One turning vector, and how many steps it has turned
The counts run from 0 to 325.
[146 141 143 121 164 175 152 133 131 123  92 125 160 125 117 141 171 159
  88 134 114 147 113 137 170 146 145  81 117 145 118 105 132 155 132 126
  47 108 163 111 152 123 110 155] : 255
[107 134 161 148 133 148 138 164 132 126 158 165 153 149 117 139 107 144
 118 128 120 118  88  77 142 124 131  99 166 128 187  78 145 153 106 103
 120  75 169 123 164 132  70 102] : 169
[145 143 134 108 151 106 159 169 140 135 127 192 114 103 132 136 119  98
 157 160 103 138 153 105 107 139 150  93 153 118 114 120 149 106  57 144
 157  71 168 128  85 144 116 125] : 63
[149 142 139 131 138 143 141 144 158 141 135 182 116 139 170 116 114  70
 144 156 104 114  86  87 118 137 157 137 149  65 126  92 103 121 102 155
 145 103 118 123  99 134  94  99] : 65
[192 164 125 124 115 151 153 112 171 141 127 125 120 109  81 177 109 110
 142 138  77 121 123 152 161 130 166  99  86 139 122 121 110 136 149 154
  84  83 156 100 134 153 106  87] : 260
[126 104 160 115 141 137 134 119 159  90 111 151 136 108 124 118 155 144
  98 101 130 169 152 164 157 126 140  74 174 135 125 135 135 135 140 107
  62 130 145 123 152  65 146 176] : 121
[113  95 139 119 169 129  67 142 154 116 136 113 125 109 141 111 110 128
 131 122 105 157 125 107  75 100 151 139 175 113 142 151 128 153 142  91
 120 113 102 144 163 109 175 193] : 205
[142 109 131 124 125 129 163 157 153 136  95 145 144 121 133  92  92 152
 113  87 149 156 163  95 113 154 145 133 109 170  98 112 181 128 145 164
  83 143 121 121 133  71 130 164] : 28
[ 98 162 128  77 133 141 104 135 161 123 105 174 169 144 118 160 136 129
 140 139 136 122 161 129 175  86 135 134 179 130 137 146 166 123 166 142
 143 123 164 132 167 164 101 153] : 301
[133 125 157 133  99 153 166 139 154 104 105 160 138 149 137 123 142  88
 142  74 153 153 152 153 137 107 115 155 120  55 127 123 117 152 152 133
 113 127 121 120 178 130 110 155] : 20
[154 150 110 153 145 112  79 147 153 117 107 106  97 133 135 110 139  78
 137 167 135 115 136 197 139 142 169 144 101 102 120 133 135 106 129 141
  79 103 107  94 159  57 130 124] : 324
[125 105 106 105 186 133 151 148 146 144 113 159 183 127 188 120 119 129
 187 145 159 115 121 100  82 107 174 166 130 114 135 107 125 115 122 113
 153 116 129 108 158 139 141 139] : 282
[111 133 168 158 101 150 112 150 162 109 137 127 130 106 121 137  72 118
 138  83 142 193 181 149 120 143 152 168 112 117 120 165 163 148 113 164
 139 101 173 120 154 123 121 165] : 22
[130 162 116 104 175 149 158 173 123 185  81 181 152 145 149 128 116 151
 131 121 132 121  93  86  86  81 121 116 151 138 150  96 147 150 157 121
 101 130 142 102 135 162 129 137] : 165
[164 124 171 156 110 141 154 143 140 109 114 168 128 136 146 102 136 116
 168  73 165 157 134 144 124  73 109 152 147  77 141 118 135 138 129 111
 127  81  95 125 184 144 133 149] : 19
[123 170 127  81 130 163 120 104 149 165 160 140 135 135 130 125  81 117
 117 147  72 165 118  63 101 128 129 121 171 106 157 131 126 157 138 117
 158 119 123 116 138 135 136 110] : 82
[100 145 134 116 140 147 129 107 129 118 106 135 139 139  55 158 144 141
 139 124 116 133 190 111 118 133 113  86 176 145 124 121 182 153 116 158
 104  99  91 118 176 134  97 149] : 92
[106 143 115  89 158 141 176 177 159 119 135 134 127 123 140 160 138 114
 123 151 109 136 108 108 128 151 174 145 122  89 133  84 141 161  80 106
 140 109 162 119 143  54 146 161] : 68
[118  82 138 160 129 152 166 129 131  92 133 134 152 119  91 142 126 128
 148 128 111 116 130 103 116 177 157 123 142 103 120  82 120 132  61 163
 135  57 128 143 156 140  92 157] : 274
[ 76 138 130  85 125 131 107 147 162 108 116 166 156 115 104 175 130 148
 145 134 136 132 143 128 138 109 128 122 199 146 160 139 168 143 136 134
 145 127 190 121 162 118  98 164] : 302
[138 158 163 115 119 139 155 150 177 109 115 199 150 141 154 123 109 123
 106  93 130 150 148 129 198 122 143 117 133 142 121 127 149 126 168 157
  87 150 182 103 137 125  89 124] : 33
[102 149  99  82  98 134  67 123 158 130 103 105 103 129  50 120 110 128
 104 124 114 144 152 128 121 175 128 149 131 155 146 154 159 142 138 169
 102 134 122 125 184  79 112 166] : 308
[102 103 155 129 145 174 146 148 136 127  96 167 152 173 150 103 136 113
 119 103 105 135 113  89 120 126 146 128 175  56 129 108 125 125 145  99
 128 104 108 146 186 152 108 179] : 287
[152 121 125 123 138 159 152 105 132 107 121 151 159 131 123 149 157 102
 151 168 108 131 142 188 163 162 160 109 122  92 134 137 104 110 102 133
 114  73 164 123 174 139  91 111] : 272
[149 128 142 135 102 142  95 126 210 106 161 125 119  70  96 182  69 126
 126 134 113 157 154 141 138 124 167 116 134 172 130 150 127 116 134 155
  92 129 151 116 103  99 132 126] : 127
[145 104 132 180  93 155 145 128 157 111 142 148 121  74  82 143 113 144
 121 142 139 160  99 145  91 136 140 139 161 119 168 134 119 110  57 135
 115  79 138 126 104 122 119 187] : 140
[203 136  80  90 139 155 139  92 141 161 148 131 154  95 124 127 107 133
 141 150 116 144  50 121 115 141 152 154 128 155 156 128  76 124 105 132
 119 103 128  87 134 135 152 105] : 264
[126 150 105 102 151 147 162 178 154 142 133 141 111 113 146 176 130 103
 179 150 121 141  89 124 152 110 182 177 120  75 131  85 135 138  86 120
 172 103 145 129 133 108 147 139] : 67
[165 148 131 128 136 147 148 127 167 121 151 134 126  96  77 198 101 133
 161 141  92 136 125 107 152 142 167 115  94 172 136  99 130 145 119 167
 101  79 165 111 127 142 109 110] : 261
[146 166 128 111 118 103 107 146 146 109 105 164  79 116 108 118 183 109
 162 107 149 142 119 148 178  75 108 151 172  89 137 123 145 127 120 135
 136  97 120 115 168 114 137 150] : 318
[146 121 118 108 187 140 126 136 130 136 146 156 177 125 172 111  95 122
 183 157 142 119 133  73 101 133 174 182 122 119 120 121 143 129 112 155
 162 101 124 124 129 183 130 145] : 281
[181 129  88 125 139 107 114 156 147 152  89 150 138  94  99 142 112 145
 151 133 138 104 115 159  94  83 147 112 110 194 164 150 122 114 152 122
  80 109 156 105 142 143 131 136] : 43
[152 166  92  97 124  99  71 131 149 123  90 163 135 146 123 106 137  99
 150 161 142  80 151 138 133 112 123 156 137 161 141 147 146  94 162 173
  98 126  93  85 159 117  90 113] : 312
[148 171 120  81 158 113 102  98 110 138 115 125 132 139 135  90 159 103
 152 118 159 165 160 172 139 130 110 153 144  88 124 159 139 135 145 141
 130 111 118  86 199 103 165 131] : 102
[124 127 141 140 121 165 183 169 137 156  94 169 125 137 154  95 150 121
 121 120 136 170  86 138  82 110 125 136 144  66 146 104 130 142  97 101
 122  94 152 132 136 138 115 166] : 153
[136  78 107 158 117 164 154 117 139 133 106 127 143 122 100 126 119 117
 143 116 100 136  90  96  82 187 156 137 142  84 129  84  90 119  88 164
 127  72 118 126 161 141 110 150] : 275
[173 170 108  73  90 112 153 144 154 136 118 172  99  95  90 138 146 113
 136 134 104 163 111 151 179 110 118 121 134 121 153 137 121 114 111 146
 125  99 180 112 137 121 132 123] : 50
[145 136 126  95 182 108 134 124 143 124 100 159 123 118 136 131 148  98
 192 123 119 109 191 109 162 105 167 110 155 106  73 126 172 116 138 186
 148 100 109 133 142 142 146 132] : 196
[144 161 145  98 112 126  88 114 157  77 168 132 146 111 123 151 129 107
 102 178 148 145 159 168 149 113 135 163 130 149 160 180 155 138 122 112
 132 121 126 107 166  94 122 149] : 220
[159 144 148 162 112 124 125 152 131 109 161 159 118 125 143  71 133 115
 106 112 164 153  80 111 111 109 106 190 132 114 145 107 144 154  92 130
 109 120  86  95 155  81 134 153] : 234
[121 142 149 107 120 144  81 116 198  97 150 147 129 105 113 138 103 129
 135 107 120 143 106 108  85  59 110 175 173 117 172 150 126 171 144 123
 140 131  99 115 128 148 148 187] : 217
